[[128 128 128 128 128 128 128 128 128 128 128 128 128 128]
 [129 129 131 128 128 131 128 125 126 130 129 129 125 130]
 [127 124 125 123 127 130 127 128 128 127 127 129 128 128]
 [124 109 124 103 126 142 122 119 125 126 126 137 122 135]
 [128 129 130 129 128 130 128 126 127 130 129 129 126 129]]
->
[[128 128 128 128 128 128 128 128 128 128 128 128 128 128]
 [130 125 129 129 130 126 125 128 131 128 128 131 129 129]
 [128 128 129 127 127 128 128 127 130 127 123 125 124 127]
 [135 122 137 126 126 125 119 122 142 126 103 124 109 124]
 [129 126 129 129 130 127 126 128 130 128 129 130 129 128]]

[[123 135]
 [117 121]
 [126 131]
 [119 112]
 [119 108]
 [131 121]
 [152 120]
 [136 114]
 [135 131]
 [130 118]
 [122 120]
 [141 122]]
->
[[135 123]
 [121 117]
 [131 126]
 [112 119]
 [108 119]
 [121 131]
 [120 152]
 [114 136]
 [131 135]
 [118 130]
 [120 122]
 [122 141]]

[[104 140]
 [102 121]
 [133 153]
 [120 152]
 [139 118]
 [102 132]
 [112 149]
 [135 111]
 [107 143]]
->
[[140 104]
 [121 102]
 [153 133]
 [152 120]
 [118 139]
 [132 102]
 [149 112]
 [111 135]
 [143 107]]

[[116 118 144 132 115]
 [128 126 127 129 129]
 [113 111 153 134 103]
 [142 124 130 128 123]]
->
[[115 132 144 118 116]
 [129 129 127 126 128]
 [103 134 153 111 113]
 [123 128 130 124 142]]

[[129 128 127 128]
 [132 122 105 133]
 [123 124 127 130]
 [126 127 127 129]
 [130 130 127 127]
 [129 129 128 128]]
->
[[128 127 128 129]
 [133 105 122 132]
 [130 127 124 123]
 [129 127 127 126]
 [127 127 130 130]
 [128 128 129 129]]

[[121 131 128 124 129 120]
 [123 131 125 124 131 122]
 [120 111 148 145 109 120]
 [120 112 147 144 110 120]
 [138 131 122 126 133 139]
 [135 150 103 106 153 134]
 [116 107 154 148 103 117]
 [127 116 141 140 116 128]]
->
[[120 129 124 128 131 121]
 [122 131 124 125 131 123]
 [120 109 145 148 111 120]
 [120 110 144 147 112 120]
 [139 133 126 122 131 138]
 [134 153 106 103 150 135]
 [117 103 148 154 107 116]
 [128 116 140 141 116 127]]

[[117 106 126 142 128 136 118 139 133 109 128 127]
 [121 128 138 114 115 128 100 134 128 135 128 140]
 [121 129 137 117 119 128 128 139 126 123 129 136]]
->
[[127 128 109 133 139 118 136 128 142 126 106 117]
 [140 128 135 128 134 100 128 115 114 138 128 121]
 [136 129 123 126 139 128 128 119 117 137 129 121]]
